Which row each row swaps with, under one turn or mirror:
nupe: [5 16 -15 -14 -22 -21 -10 -3 -2 6 31 14 -9 -4 -3 -8 -6 15 7 25 8]
Puso: [-9 -27 2 9 0 -19 8 12 5 -3 35 8 11 -7 -5 -5 -4 10 -2 29 -10]
vil: [-8 -27 -9 -5 -3 0 -25 -12 1 1 13 5 -3 -4 -5 22 -26 7 -3 11 -6]
nul: [-5 -5 -6 1 -3 -21 -7 14 2 5 4 -13 -3 -3 -6 3 -9 8 9 8 -41]
Bug: [-8 12 -5 -4 -5 -2 -1 -23 2 4 2 18 -16 -3 0 20 -11 -20 12 28 4]
mirem: [-14 11 -12 35 7 -13 -3 14 3 8 2 -3 -6 6 -15 3 16 8 15 5 -3]
pef: [-6 4 -18 13 5 -6 -7 -2 8 22 3 -13 9 6 12 19 -4 22 6 -5 -3]
Gar: [-2 8 -13 26 2 -23 -15 8 9 13 7 -4 -14 15 -11 6 3 22 11 14 9]
Lafef: [2 9 -3 15 -3 14 0 -23 2 5 7 -17 11 3 -9 19 1 9 18 14 0]
Tili: [-3 -9 -18 1 -4 -10 -5 -9 3 -11 24 -6 -20 -11 -22 -3 -9 16 -19 26 8]
Kuz: [-12 8 -5 2 -9 1 -4 14 -14 6 18 11 9 4 6 14 3 -7 -8 9 -30]
kuv: [-7 7 -8 -13 -9 -1 22 -12 6 11 25 16 -1 -8 -11 -23 -5 -13 15 9 -6]
rif: [7 6 -8 10 -10 -11 10 2 -11 2 9 -3 11 -12 10 -10 22 22 4 29 3]
dama: [15 -2 -2 -1 -6 -28 -11 1 -4 -12 23 17 4 2 -6 -1 6 -23 13 -8 -1]
Dak: [-6 -12 1 9 2 -8 0 -21 2 -1 7 6 8 -3 -7 7 -5 -11 6 10 -41]
gop: [-7 -5 -10 -1 -4 -7 -10 5 14 5 -9 38 -4 -9 -5 -1 -7 -4 17 22 10]
Tul: [-5 -7 -8 3 4 -30 10 0 3 16 5 9 -4 -10 -1 -7 -6 14 24 45 -2]
Gisa: [-8 10 -17 -3 -2 -25 -11 11 -8 5 0 18 -23 3 -11 -6 -6 -15 -2 -9 -1]
zupu: [9 3 -7 -5 -2 -4 5 -5 -2 -3 12 11 -16 10 -27 -23 0 -19 5 6 -4]
gega: [-5 0 -12 2 5 -34 6 -12 -5 10 12 27 -2 -21 -6 4 -3 -15 14 37 8]
dano: [-6 3 -12 3 -1 20 13 -7 -23 1 -1 13 -1 -9 -6 1 6 14 -1 0 10]
mavi: [1 0 -6 -3 -7 -13 -5 -24 1 16 12 -30 4 -7 -9 -4 1 -26 0 9 1]
res: [-5 14 -9 -1 13 -15 15 7 0 2 -2 1 -12 -7 -20 -22 5 -11 19 -3 3]
rikiz: [-28 14 -9 -2 -9 0 11 -1 3 17 13 8 8 -14 3 14 -2 -9 -3 -10 -22]
ditu: [-6 -3 -7 6 -3 -27 3 14 3 -4 27 14 15 -15 -5 1 -3 6 -2 3 36]
sanot: [-9 9 3 6 -19 0 6 -17 -3 9 31 5 19 -14 7 19 -7 17 8 24 1]
keteb: [-17 -4 -5 6 -11 -7 -10 -2 9 -13 10 -4 -6 -22 -13 32 -16 14 24 4 5]
lafoz: [-33 -2 -10 2 -15 -11 7 -18 4 -12 19 0 14 -24 -14 11 2 1 -7 28 -7]
kon: [-10 -3 -9 2 -11 -6 0 -22 -17 -18 16 -8 7 -13 -18 14 -9 9 6 38 -6]
Rova: [-6 -9 -15 16 -2 -21 -13 -10 -14 -2 18 10 -9 -16 -9 19 -2 19 -24 20 -5]
tebuz: [-3 -2 -5 6 -6 -30 -1 0 11 -1 28 -26 1 3 -1 5 3 -25 16 1 -2]
Dosi: [-7 0 -2 3 2 -4 3 -12 -6 1 8 -28 -5 -11 -11 2 -3 11 1 -4 -31]
lubos: [-5 -3 -14 1 2 -16 5 5 -13 -13 42 -21 -3 -15 -7 5 -2 -4 12 22 16]
Dobi: [-5 -21 -10 12 15 -26 -13 4 6 -10 -8 10 3 -1 1 19 -5 9 -14 4 1]
Bizat: [0 -10 -14 -17 -1 -26 -10 -14 3 1 28 6 -2 -15 -2 8 -21 -14 -7 -4 -17]
nel: [-4 0 -15 4 1 4 2 8 3 -1 12 29 -5 -5 -10 7 -2 12 -3 -15 23]
nivu: [-5 -10 0 -12 -8 -6 6 -14 12 10 13 3 17 -25 11 23 -16 -2 20 6 -11]
mato: [-3 -2 -2 11 -4 2 10 -8 26 4 13 -2 -6 -13 -7 2 1 -27 9 2 23]
rosof: [-5 16 -12 18 -10 -1 6 3 0 12 9 -3 3 21 1 -6 22 2 -3 8 -6]
Nefe: [-2 -1 -5 1 -6 -10 7 -13 27 -4 6 -22 -4 -18 -10 8 -4 -13 -8 28 9]
gapub: [-2 4 -12 18 16 -17 6 1 0 17 0 -5 -10 18 -4 11 -2 24 12 18 15]
nog: [1 -5 -3 9 0 -23 3 -15 4 0 17 17 3 -4 -7 1 3 -5 13 -32 3]
gog: [-8 -11 -8 -10 2 3 11 -10 -5 12 -12 15 19 -4 -5 -4 -4 5 1 11 25]
Kival: [-7 -6 -8 4 -5 -32 4 14 -21 -6 -7 9 -2 -10 -11 -6 0 9 8 24 23]
nezen: [-14 -4 -5 4 -8 -40 1 -8 -20 7 9 14 -4 0 -5 0 2 18 15 5 24]
suta: [-7 -2 -7 6 2 -17 1 22 8 6 -6 -16 3 -11 -8 4 0 -11 5 0 30]
Dapu: [-6 -8 -2 2 -4 -9 2 -15 19 14 14 -19 5 -5 -10 -2 -4 -23 -5 35 3]
Lagan: [-5 -9 -11 -6 3 -21 3 0 0 -12 6 -9 9 -36 -2 17 -9 -4 30 -2 1]
Lufu: [-7 4 -5 16 -1 -9 8 6 1 7 10 44 -10 -2 -2 -2 4 6 5 6 -18]
nolo: [-8 -9 -10 6 -6 -23 -2 12 4 -1 23 -4 -3 -10 -5 -3 -9 28 3 -15 -20]

suta is swapped with Lafef
Kival is swapped with kon
nolo is swapped with kuv
Bug is swapped with Dobi
nupe is swapped with Puso
nul is swapped with zupu
nel is swapped with nivu

